Named moves (each a turn or a mirror), then the moves between two rows, first move first; the first pair answered
Q960 (before -> after):
[ -1.5   4.5  -0.9  18.9  -3.0  -9.7 -15.0 -19.2  -1.3   6.2]  ->  [  6.9   1.0  -9.2   5.3  -7.0   3.0 -18.9 -15.5  10.2  16.4]
[ 19.4   2.5  14.1 -18.7 -14.2  -9.2  -0.6  18.2   8.2  -3.0]  ->  [  8.8   2.9  23.2   0.4  -6.5 -24.2   4.3  10.8  -5.6 -11.9]
[  2.8   7.0   6.5 -23.5   5.5 -19.4  -6.3  19.2  -4.3   2.9]  ->  [  1.5   4.8   9.6 -21.1   8.6 -23.8  -6.5  18.5  -7.3  -0.2]
[ -7.3  -1.1 -20.4  17.7  14.4   8.5 -22.7 -15.6   8.1  -3.3]  ->  [ -4.2  -0.7 -21.8  13.7  11.9  11.6 -23.6 -14.1  10.0  -1.5]
Q134 (before -> after):
[-27.6  -6.6  -2.8  -2.5  12.9   3.9 -17.5 -13.9   7.9  20.0]  ->  [ -9.5 -10.0 -10.6  -5.4  -1.9  21.0  -4.1 -10.2  16.4  24.7]
[ 22.9   2.9 -10.9  16.4  -9.6  27.5  22.9  -2.4  11.0 -12.0]  ->  [-18.9  14.0  11.3   8.5  25.3 -12.7 -14.9  -4.6 -14.2 -21.6]
[ 13.1   2.0   3.2  -7.3   1.0 -16.8   7.2  10.0  -9.3  -4.2]  ->  [ 18.9  -1.0   2.9  -2.0   1.6 -11.9  11.4   7.2  -7.1  -5.6]
Q701 (before -> after):
[ -2.7  -7.9  32.2  21.1  -6.3 -38.7  38.5  -0.5 -32.7 -29.2]  ->  [-25.9  -1.1  40.1   4.4   6.9 -45.1  16.5   2.0 -34.6 -27.8]
[-32.9  -7.5  18.8  13.8   1.5   0.3  -5.9  -9.1 -11.7  -8.2]  ->  [ -1.0 -13.8  14.0  23.9 -14.1   4.4  20.5  -6.5 -10.3 -14.9]
[-29.6  -1.5  30.8  -9.7 -29.8   2.2  31.8  12.5  -6.4  -8.4]  ->  [-46.0  -0.9  27.8  -1.8 -23.5   5.4  23.3   8.9  -1.9  -7.1]
[  0.7  19.6 -12.1   5.4   9.2   2.2 -17.6 -20.5 -28.3  -0.1]  ->  [ 16.9  15.0 -14.9  11.1   0.9   3.7  -1.6 -19.3 -28.0  -3.4]
Now pairs of rows:
(2 to 3 moves a pair)
[-10.7   7.8   1.9 -34.5 -16.3  34.3   0.3   8.6  24.8  28.0]  ->  [ -3.0   1.5  40.8  -6.4  -2.0 -34.9  30.1   7.7 -23.1 -14.4]  Q960 Q701 Q701
[-33.6  -1.8 -11.2  13.5  21.1   8.7 -19.2 -19.7   8.6  -2.9]  ->  [ 24.7 -13.8 -25.5   6.4  -9.7  24.0  19.1  -8.0  15.4  -1.8]  Q960 Q701
[ 18.5  -5.3   2.7   6.8  -7.1 -15.2  22.8   3.9  -8.7  -9.4]  ->  [-20.5   2.8   8.3   7.3  13.1 -20.2  -7.6  -4.1  -9.9  -4.5]  Q134 Q701
[  9.2  -8.6  36.0 -13.1 -13.8 -14.1  42.1   9.7  -7.5 -13.4]  ->  [  4.1 -11.0  19.2 -17.8 -27.5  25.5  35.5  12.6  20.1   5.8]  Q701 Q134
[-14.1   8.0   5.5 -19.3   4.6  15.0   4.6 -11.7   4.6   9.1]  ->  [  3.3   0.4  -1.4  -4.4  -3.0  20.8  21.2 -14.3   5.2   2.9]  Q960 Q701 Q960
[  2.7   5.3  17.4 -24.2   7.6 -33.3 -12.1  11.4 -14.8  -8.8]  ->  [ 21.9 -10.3  -5.9  35.5  -5.9 -11.4  20.2  -5.8  -5.9 -16.6]  Q701 Q701
[ 15.0  -9.0  17.3 -47.6   8.8 -33.7   8.4  29.7  -4.6   4.2]  ->  [-30.2  -5.5 -12.5 -22.9  18.7  15.9 -24.8   9.1  33.0  31.8]  Q960 Q701 Q960
[  3.1   1.5   3.2 -37.2 -13.4  23.5  -2.5  16.9  18.8  21.2]  ->  [ -3.0  -4.0  29.4  11.0   2.3 -28.8  23.5   6.1 -19.4 -16.4]  Q960 Q701 Q701
[-13.2   1.7   8.9  28.6  10.2 -24.6  -2.4  -7.4 -18.4 -18.4]  ->  [  1.9   1.1  18.4   5.4   4.5 -35.2   0.1   3.8 -22.6 -19.9]  Q701 Q701
[  6.5 -13.8 -18.7  60.2  19.7 -10.6  -0.4 -10.0   2.9 -27.7]  ->  [ 44.3 -16.1 -25.8  40.9   6.2 -11.2   7.6   0.9   1.1 -27.9]  Q960 Q134 Q701
[ -1.3   7.6 -24.0  -1.6  -5.8  26.7 -10.3 -16.7  22.3  -0.1]  ->  [  3.9   4.6   0.1  23.8   1.1 -18.1  13.5 -19.4  -9.9 -25.7]  Q701 Q960
[ 21.1  -7.1 -35.2  16.6 -33.7  35.6  22.5  -9.9  24.6   5.4]  ->  [ 16.7  -7.9 -15.0  50.6 -12.9 -20.1  29.0 -18.7 -15.3 -25.5]  Q134 Q701
[-17.5 -17.5  28.2  14.3  13.6 -14.8  14.1   1.8 -18.7  -5.0]  ->  [-35.9 -14.5  20.0  19.3  18.4   0.4   1.3  -1.4 -10.4   3.1]  Q960 Q701 Q960
[ 18.0   5.2  -2.3 -41.6  -6.6   3.3 -14.8  17.2   6.7  13.3]  ->  [ 13.0   3.6 -19.3 -20.9  -7.5  27.0 -16.2   8.1  20.3  21.7]  Q960 Q701 Q960
[ -1.2   2.1   5.6  -8.7  16.2 -23.6 -11.4  -3.8 -16.3  -9.2]  ->  [ 22.3  -7.6   1.2  11.8   4.6 -13.9  11.1  -6.2 -12.1 -13.5]  Q701 Q701
[  7.9   3.2   7.4  10.3   7.4 -25.8  11.0  10.3  -0.8  -9.5]  ->  [-11.9   7.0 -12.4   1.6   7.6   6.5 -13.7   9.8  22.7  12.0]  Q701 Q960 Q701
[ 30.8   4.7 -17.4 -28.7  14.6 -23.8 -33.8   9.2 -12.8  -4.5]  ->  [ 57.7  -4.6 -30.3  -9.2  -5.5  -7.7  -5.0   7.3  -3.6  -6.7]  Q960 Q134
[-18.2  -4.2  10.1  12.5   0.2  -9.4  18.5 -20.0 -17.4 -16.8]  ->  [-12.7  -1.3  -6.5 -29.7  -8.5  23.5  -0.8  -8.3   6.8  11.7]  Q960 Q701
[ 12.9 -19.6   7.5  35.8  -6.3 -29.4  -3.7  -6.7 -21.2 -19.7]  ->  [ 34.0 -12.5  -3.1 -33.3 -22.7  -2.0 -18.7  18.1   2.8  10.3]  Q701 Q960
[-17.7   5.7   3.3 -16.4  -0.4   9.6 -11.8   5.5  11.6   9.6]  ->  [-3.7 -1.6  4.7 27.3 -3.9  1.4 17.7 -6.6 -0.9 -6.7]  Q960 Q701
